A single turn carries every row of the set below to another of its rows. Some are shown first; where does it send the rows asked next?
q_53: [ 22  11  -8 -15 -18   0 -33  26   3   0  23  -2  -6  -7  38  -5]
q_932: [ -1 -28   7 -14  46 -25  18 -31 -35  -6  -1  13 -18 -20  22  -5]
q_223: [-40  24   3   0  22  11 -16  12  15   7   7 -30   2 -19 -11  22]
q_901: [  5 -39   4  22  10 -19 -20  16 -28   1  -3  28   3  34  18  -1]
q_507: [-36   0   8  -8  39 -15  23 -40 -33  12 -13   6 -16  -5  19 -10]
q_401: [ 28  -3  22 -13 -27  -3 -12  12  10 -15   5  -6 -16 -30  37 -15]
q_266: [ 12   3  10 -11 -33   6 -30  20   7   0 -14 -19  -4   0  41   7]
q_874: [ -3   6 -20  27  -4 -35 -11   5   2  -4 -10   2  51   7 -23  12]
q_372: [ -4 -19  -2  10   5 -26 -26 -30 -10  15   9  20 -26 -28 -23 -42]
q_873: [-12  20 -23  31  -9 -10   1 -26  13  16  -2 -26  36  -5 -17  -5]
q_75: [  3  -5 -10  -9   9 -16 -23 -28   0 -19  20 -14   1 -46 -20 -42]
q_806: [-42  22   8   3   5   5  12  -1  30   5 -23  -3 -13 -15  15  33]
q_98: [-14  11  -6  55   6 -23  -3 -15  10  10 -29  10  33  -5 -17  -2]
q_128: [-18 -49  14   9   6 -16 -16  14   9 -29 -14  25   1  11  35  15]
q_115: [-21 -23  12 -29  29 -10  32 -33 -23 -25 -11  -1 -21 -12   8  -7]
q_101: [-11 -17  -1  -2  23 -20  31 -17 -46 -15 -15  25 -16 -16   9 -34]
q_88: [-28  24  -8  32  -3 -29  10  -9  12   0  -1   7  36  -7 -32 -15]
q_694: [ 28  13  17 -21  -1  -3 -17  16  14 -16  -9   5  -1   4  45  22]

q_75 goes to q_901
q_101 goes to q_694
q_98 goes to q_115
Now these:
q_128 goes to q_223
q_88 goes to q_932
q_874 goes to q_507

A single turn carries every row of the set below to another of its rows. Some are shown first; where does it send the rows asked next?
q_958: [ 31 -23 -35  14  -3  -1  19  -2  28 -74  18  11 -15  14   0 -37 -68 -29
  13  17 -37 -11  11  -6 -30 -32 -10 -18 -11 -56]
q_87: [ -2 -15 -15   5  37   5  44 -20  15 -28  32  17  -6  28  33 -36  -1 -57
  30  44 -60 -25  -3  -1 -12 -30 -14  28 -41 -28]
q_777: [  5 -26 -16   2  18 -10  43 -35  30 -31  47  -4  -8  32  37 -28 -41 -55
  32  33 -60 -27  -7 -21 -14 -35  -9  25 -41 -41]
q_848: [  6   5 -38  26 -23 -35   2 -70  -1   4  41 -11  26 -16 -29 -28 -18  30
  -5  -3 -24 -23  32 -24   3 -15 -17 -12 -38   6]
q_675: [  7   1 -43   8 -53  -1  13  13  16 -41   7  16  -4   7   3 -11 -21 -29
  16  38 -44  15   8   0 -18 -37 -16  10  12 -36]
q_513: [ -4  17 -32  22 -31 -34  13 -61   8  -5  42   2  12 -16 -41 -15 -23  32
 -22  -8 -23  -7  50 -22   0 -18  -5  -6 -40  -6]
q_201: [ -2 -18   7  -8 -11  27  55   7  16 -42  41  25 -13  20   3 -16 -35 -41
  -5  28 -42  -7   6  -3  -5 -17  -5  39 -31 -48]
q_649: [  0 -11  -1  52  -3 -31  20 -72   5  -5  48  -9  18   1 -15 -49 -15  32
  -7  10 -18 -32  24 -21   6  -2 -12 -14 -45  12]
q_126: [ -8  -5  12  52 -12 -19  37 -71  13  -4  56   6   8   5 -27 -32  -4  25
 -23  16 -21 -12  31 -23  21  -2   9   1 -53  12]
q_716: [-19  -4 -31  27  39   7  19  12   8 -52  23   5 -12  29  19 -48 -56 -33
   2  16 -46 -34   4 -15 -41 -34 -20   4 -39 -13]
q_341: [ -5   5  -8  44  -1 -20  23 -81  11  -1  41  11  11 -11 -41 -16 -14  19
 -14   7 -33  -8  23 -28  21  -3   5 -13 -49  13]
q_784: [  6  -3  -4   9 -28   6  48  11  27 -28  36  20 -14  23  -3   0 -32 -34
  -3  15 -64  10   1 -10  -6 -20   9  50 -11 -46]
q_564: [ -5  -5   5  53 -13 -27  18 -74   7  -8  50   4   7 -17 -23 -21 -18  23
  -6  23 -34 -11  17 -29  25   5   8  12 -48  21]
q_980: [  2  -3 -17  40  -4 -22   9 -77   1  -2  43  -2  24  -6 -31 -28 -25  31
  -5  -5 -26 -29  15 -32  18   4  -5 -13 -44  12]
q_112: [ -9   1 -37  -2 -29  24  21  22  18 -55  11  22 -11  12   3 -21 -20 -42
   1  49 -22   9  22   7 -20 -42 -19   8 -15 -26]
q_5: [ 17   4 -24   4 -33   6   9  14  19 -44  15  19  -8  31  -8  -3 -25 -44
  16  44 -14   6  24  20 -10 -45 -29   4  -1 -37]
q_628: [ 25 -22 -39  11 -16 -18  -8  -8  17 -54  15  12  -5  28  -3 -39 -58  -5
  30  33 -48 -26 -14  -8 -35 -37 -24  -5   2 -47]
q_821: [ 29 -24 -39  -9  -1  -2   8   0  17 -64  20  19  -8  28  -2 -45 -40 -21
  20  34 -25 -34   6  11 -30 -43 -34  -7 -19 -47]
q_565: [ -9   0  13   6 -21  21  37  11  16 -26  41  15 -11  36   3   9 -39 -46
   1  29 -35   4   6   2   5 -30  -8  34 -19 -37]
q_700: [  2  -3 -26  48 -20 -36  10 -56   1 -10  40 -11  16  -6 -20 -48 -12  39
 -19  -1  -9 -28  41 -15  -8 -15 -15 -18 -34   7]
q_344: [ 13   7 -33  46 -24 -57   0 -57   1 -16  39 -10  10 -27 -21 -34 -20  33
  -5  -1 -23 -27  39 -19  -8  -7 -11   2 -36   5]
q_801: [ 23  -8 -25  18   5  -8  -5   9   8 -59  17  17 -12  37  -7 -35 -60 -20
  27  19 -23 -29  12  14 -39 -43 -30 -15   0 -42]
q_325: [ -6 -11 -10   5 -18  24  45   8  36 -35  36  -2 -13  21  19 -12 -50 -61
  -2  23 -52   5   2 -25   6 -23   4  30 -36 -28]
q_533: [-16  -7 -41  31  24 -13  20 -15  21 -53  16  -1 -12  13  36 -40 -56 -42
  23  29 -58  -9  11 -20 -43 -46 -12  -9 -26 -26]
q_773: [ 28 -10 -43   6 -28  17  25  -2  41 -51  16  11  -6   6   4 -14 -19 -64
  18  42 -34  12  13   2  -2 -36 -11  -5 -12 -37]
q_827: [-11  -6 -28  44  28 -11   6  -6  22 -40  16   4 -15  41  15 -33 -60 -24
  17  32 -71 -24 -21 -31 -38 -37  -8  10 -20  -9]
q_942: [  6  11 -13  25 -18 -30  25 -79  16  -1  48  17   4 -11 -53  -7 -15  27
 -17   4 -28   0  39 -17  14 -14   5  -5 -48 -10]
q_780: [ -5  -6  14  17  28  -3  40 -20   8 -14  43  14  -9  47  27 -13 -24 -53
  29  32 -52 -27  -3   0 -11 -34 -14  33 -30 -37]
q_134: [ 10   0   3  37 -32 -31  16 -72  22 -17  47  14  -6 -15 -49  -5  -9  24
 -19  26 -26   1  36 -18  23  -7   7  10 -48   3]
q_692: [-15   3 -14  42  45 -12  13  -8   0 -38  20   9  -8  40  27 -33 -53 -38
  26  22 -46 -28   4  -2 -41 -42 -25   2 -21 -14]
q_519: [  5  -8  -9  53  -7 -42   5 -73  -9  -8  49 -10  16 -19 -10 -36 -24  32
   1   3 -34 -34  14 -31   8   5  -6   6 -41  13]
q_167: [ 17  11 -24  37 -40 -44   5 -54  16 -26  40   0  -5 -24 -48 -17 -20  33
 -26   4 -19  -7  50 -14   4 -15   2   4 -39   1]
q_351: [  0   2   0  38 -32 -25  35 -58  23  -8  47   8   4  -5 -37 -24   9  20
 -29  19 -13  -2  50  -7  15 -15   7  -3 -43  -2]
q_35: [ 12   3 -16  34 -41 -34  20 -50  16 -17  47  -1   8  -8 -38 -36  -9  37
 -28   1  -5 -12  55  -8  -2 -16  -3  -9 -34  -8]
q_246: [ 12  -6  -8  28  23 -18  42 -21  33 -18  36  16 -13  43  14 -11 -10 -48
  27  38 -81 -17 -14 -13  -9 -29  -1  39 -27 -29]

q_777 goes to q_533
q_513 goes to q_942
Now these:
q_780 goes to q_692
q_649 goes to q_700
q_344 goes to q_167
q_112 goes to q_201
q_784 goes to q_246

A single turn carries every row of the set below to another of its rows. Some are shown first; where does it send the rows asked next?
q_528: [ 60  28   3  -7  -3 -35   3  17  45  -4 -24   0 -26 -15]
q_542: [-24  11  23 -16 -17 -41   8  14  31  -5   1  26 -22  15]
q_228: [-18  14 -35 -22 -15 -42  46  16 -28  28   7  -1 -11   0]
q_560: [ -8  23 -36 -24  -9 -22 -17  19  -3  22 -19 -28 -39 -39]
q_445: [ 51  -9  -8   0 -28 -33  24  51 -10   2  16 -13  -1  12]
q_899: [ 45   0 -20 -16 -27 -19  16  20  40 -17   1  30  14 -20]
q_829: [ 49 -10 -26   8  -3   6  12  25  -1   5 -16 -26 -13  14]
q_368: [  0  18  10 -20  23 -25   4  11  36  25 -15  35 -22  10]
q_601: [-23  29 -11 -16 -25 -10   2  41 -14  19  -7   2  -8 -54]
q_322: [  2  11 -21 -20 -35 -41 -13  10  -7  17 -54  -4 -25 -35]
q_572: [ 14  14 -46 -14 -20 -22 -30  30  21  -7 -22 -36 -18   1]
q_673: [ 54  27 -25  -7 -14 -21  39  72  -4  -1   0  -6  -3 -14]
q_639: [ 21   4 -23 -25   2 -56  28   9  46  20 -24  25 -23  11]
q_243: [ 41  25 -37   2  -4   0  -5  59  16  -6 -14 -19   5  13]
q_667: [-32  19 -14 -11 -29 -43 -30  18   5   2 -18 -19 -18   3]
q_951: [ 34   1 -17  -4 -40 -23  33  51  23 -22  -4  18  27 -14]
q_850: [ -3  12   7  -7 -13 -49  51   9  12   3   5  16 -47   9]
q_139: [ -4   2 -25   2 -21 -35  37  17  46   1 -22  35   4  24]
q_837: [ 71  16 -25 -11  -1 -38  18  37  27  -6 -27  -9 -17   0]
q_966: [ 19  34 -12   1  19  -7 -28  28  19  10 -38 -12 -17  14]
q_677: [  8  24 -12 -16 -46 -33  32  65  -9  -5   6   5   4 -42]
q_910: [-37  33  -4  -5 -26 -50   8  21  -5  12 -17 -22 -14  18]
q_526: [  5  49  18  10   3 -24 -12  22  22  10 -33 -18 -23   9]
q_319: [ -2  13 -12  -2 -10  -1  43  40 -19  20  10  28  11 -35]
q_767: [ 16  16  12  -2 -35 -35   8  64 -23  18  11  20  17 -10]
q_263: [  6  29   3 -15 -20 -38   0  37 -31  39 -25  22 -11 -41]
q_698: [ 10   3 -36 -18  -9  -3  39  19  -3  14  14  37  20 -15]
q_717: [ -4  17  -9  14   3 -12  56  16  17  14 -10  34 -19  16]
q_291: [-17  13 -21 -21 -20 -48  25  15 -27  27   5  -8 -36 -33]
q_614: [ 11  -6 -30   0 -24   2 -18   7  10  -2 -50 -18  -8  -3]

q_528 goes to q_526
q_767 goes to q_445
q_966 goes to q_667
Now these:
q_560 goes to q_601
q_542 goes to q_850

